[[-34  18]
 [ 35 -50]
 [  0 -25]
 [ 26 -17]
 [-29  10]
 [-44  59]
 [ 49 -55]
 [ 24 -22]
 [ 58 -64]
 [-32  76]
 [-24 -15]
 [  1   9]]
->
[[ 18 -50 -25 -17  10  59 -55 -22 -64  76 -15   9]
 [-34  35   0  26 -29 -44  49  24  58 -32 -24   1]]

[[-13 -25  91 -18]
 [ -5  26 -94   6]
 [-80  10  27 -40]
 [ 31  31  55  69]
 [ -1 -12  67   0]
 [-70  74 -16  30]
 [-13 -24  81 -19]
 [ -1  26 -85  10]]
->
[[-18   6 -40  69   0  30 -19  10]
 [ 91 -94  27  55  67 -16  81 -85]
 [-25  26  10  31 -12  74 -24  26]
 [-13  -5 -80  31  -1 -70 -13  -1]]

[[ 52 -27]
 [ 58  19]
 [-17  15]
 [-19 -30]
 [ 25 -36]
 [ 64 -16]
 [  6  39]
 [ 28 -13]
 [-36   9]
 [ 74 -28]]
->
[[-27  19  15 -30 -36 -16  39 -13   9 -28]
 [ 52  58 -17 -19  25  64   6  28 -36  74]]

[[  2 -50  35]
 [-76  28  -8]
 [-22 -43 -61]
 [-45  11 -17]
 [ -3  28 -44]]
->
[[ 35  -8 -61 -17 -44]
 [-50  28 -43  11  28]
 [  2 -76 -22 -45  -3]]

[[ -3 -46   7  78 -80   3]
 [-66  24  20 -23  33 -30]
 [ 16  34 -53  21 -20  52]
 [ -9  50 -38 -12  17  31]
 [ 35 -44  56 -63  54 -52]
 [-22 -29  41  -2   3 -40]]
->
[[  3 -30  52  31 -52 -40]
 [-80  33 -20  17  54   3]
 [ 78 -23  21 -12 -63  -2]
 [  7  20 -53 -38  56  41]
 [-46  24  34  50 -44 -29]
 [ -3 -66  16  -9  35 -22]]

[[-22  21   0  20  27  21  -4  21 -13  20   8  20]
 [ 49  -8  51 -10  13  -8 -53  -8 -67  20  49  -8]
 [-51  30 -23  30  31  30  18  30  13  19 -11  29]
 [ 17 -44  27 -44  15 -43 -25 -43 -19  19  27 -43]
 [-18 -23   0 -22  21 -23   0 -23   7  18   6 -22]
 [-12  44 -54  45 -58  43  56  44  61 -58 -63  43]
 [ -9  33 -11  32  -3  32   9  32   1  -6 -10  32]]
->
[[ 20  -8  29 -43 -22  43  32]
 [  8  49 -11  27   6 -63 -10]
 [ 20  20  19  19  18 -58  -6]
 [-13 -67  13 -19   7  61   1]
 [ 21  -8  30 -43 -23  44  32]
 [ -4 -53  18 -25   0  56   9]
 [ 21  -8  30 -43 -23  43  32]
 [ 27  13  31  15  21 -58  -3]
 [ 20 -10  30 -44 -22  45  32]
 [  0  51 -23  27   0 -54 -11]
 [ 21  -8  30 -44 -23  44  33]
 [-22  49 -51  17 -18 -12  -9]]

[[ 26  21  58]
 [-33 -26 -51]
 [ 19  68  71]
 [-60  32 -68]
 [ 20  -2   8]
 [-30  18 -70]
 [ 42  50  77]
 [ -6 -11  30]
 [-14   0 -24]
 [ 31  11  47]]
->
[[ 58 -51  71 -68   8 -70  77  30 -24  47]
 [ 21 -26  68  32  -2  18  50 -11   0  11]
 [ 26 -33  19 -60  20 -30  42  -6 -14  31]]

[[ 26 -76]
 [ 22  35]
 [-36  13]]
->
[[-76  35  13]
 [ 26  22 -36]]

[[-27 -39]
 [ 11   0]
 [-27 -39]
 [ 26  12]
 [-61  42]
 [-23  15]
 [-27 -39]
 [ 64 -46]
 [ 68 -46]
 [ 52 -37]]
->
[[-39   0 -39  12  42  15 -39 -46 -46 -37]
 [-27  11 -27  26 -61 -23 -27  64  68  52]]
---
[[ 58 -44  33 -38]
 [ 79 -64  38 -31]
 [ 77 -64  38 -33]
 [ -1  29  36 -39]
 [-70  67 -43  -2]
 [-65  65 -41  -2]
 [ 53 -41  31 -38]
 [-29  30 -22  -9]
 [ -8 -24 -35  82]
 [ -8 -25 -35  83]]
->
[[-38 -31 -33 -39  -2  -2 -38  -9  82  83]
 [ 33  38  38  36 -43 -41  31 -22 -35 -35]
 [-44 -64 -64  29  67  65 -41  30 -24 -25]
 [ 58  79  77  -1 -70 -65  53 -29  -8  -8]]

[[41 24 23 10 25 39]
 [71 24 12 14 58 37]]
->
[[39 37]
 [25 58]
 [10 14]
 [23 12]
 [24 24]
 [41 71]]

[[ 58 -13  58 -54  57]
 [-27   1 -25  48 -26]
 [-80  90 -81 -12 -79]
 [ -1   5   0 -58  -2]
 [-90  85 -90  80 -88]
 [ 20  27  19  50  20]
 [ 34  84  30  48  34]
 [  8 -19  10  39   8]
 [ 35  45  33 -15  34]]
->
[[ 57 -26 -79  -2 -88  20  34   8  34]
 [-54  48 -12 -58  80  50  48  39 -15]
 [ 58 -25 -81   0 -90  19  30  10  33]
 [-13   1  90   5  85  27  84 -19  45]
 [ 58 -27 -80  -1 -90  20  34   8  35]]

[[-58   8   4 -18   5  21  -4  12  -8  -7   8]
 [ 18  -1   4   3  -1  -9   0  -5   5   2  -1]
 [  5  13  33 -18   2 -22   4  -7  25  -1  -6]
 [ 69 -20 -39  41  -3   5   4  -9 -10   6  -4]
 [  8  -8  -7  12   4   5   1   3  -2   4   4]
 [-34  15  35 -27   5  -5   1   3  13  -2   1]
 [-39   3   1 -14   9   9  -5   8   0  -2   2]
 [ -2  11  18 -14 -16  -7   9   7 -12   2 -19]]
->
[[  8  -1  -6  -4   4   1   2 -19]
 [ -7   2  -1   6   4  -2  -2   2]
 [ -8   5  25 -10  -2  13   0 -12]
 [ 12  -5  -7  -9   3   3   8   7]
 [ -4   0   4   4   1   1  -5   9]
 [ 21  -9 -22   5   5  -5   9  -7]
 [  5  -1   2  -3   4   5   9 -16]
 [-18   3 -18  41  12 -27 -14 -14]
 [  4   4  33 -39  -7  35   1  18]
 [  8  -1  13 -20  -8  15   3  11]
 [-58  18   5  69   8 -34 -39  -2]]

[[ -2  15  26  49 -16  85  53  -4 -14  15  33]
 [ -2   2   5  21  -5  31  12  -4  -3   9  14]]
->
[[ 33  14]
 [ 15   9]
 [-14  -3]
 [ -4  -4]
 [ 53  12]
 [ 85  31]
 [-16  -5]
 [ 49  21]
 [ 26   5]
 [ 15   2]
 [ -2  -2]]

[[  1  12  -2  12 -28  36]
 [-13  26 -15  29 -28   0]
 [ 31 -26  29 -27 -11  72]]
->
[[ 36   0  72]
 [-28 -28 -11]
 [ 12  29 -27]
 [ -2 -15  29]
 [ 12  26 -26]
 [  1 -13  31]]

[[-22  26  51  -2  29  24  25 -29 -28  46  30  22  23 -14  24  25]
 [-62   8  64  24  76  67  65 -93 -82  76  17  -2   1 -59  68  69]
 [ 13 -13  21  -7  46  46  38  13  12  36  -6 -21 -19  11  51  49]]
->
[[ 25  69  49]
 [ 24  68  51]
 [-14 -59  11]
 [ 23   1 -19]
 [ 22  -2 -21]
 [ 30  17  -6]
 [ 46  76  36]
 [-28 -82  12]
 [-29 -93  13]
 [ 25  65  38]
 [ 24  67  46]
 [ 29  76  46]
 [ -2  24  -7]
 [ 51  64  21]
 [ 26   8 -13]
 [-22 -62  13]]

[[  4  -4  58 -51  64 -61 -59 -63   5  59]
 [ 15 -12 -47  58 -74  65  50  50  13 -56]]
->
[[ 59 -56]
 [  5  13]
 [-63  50]
 [-59  50]
 [-61  65]
 [ 64 -74]
 [-51  58]
 [ 58 -47]
 [ -4 -12]
 [  4  15]]
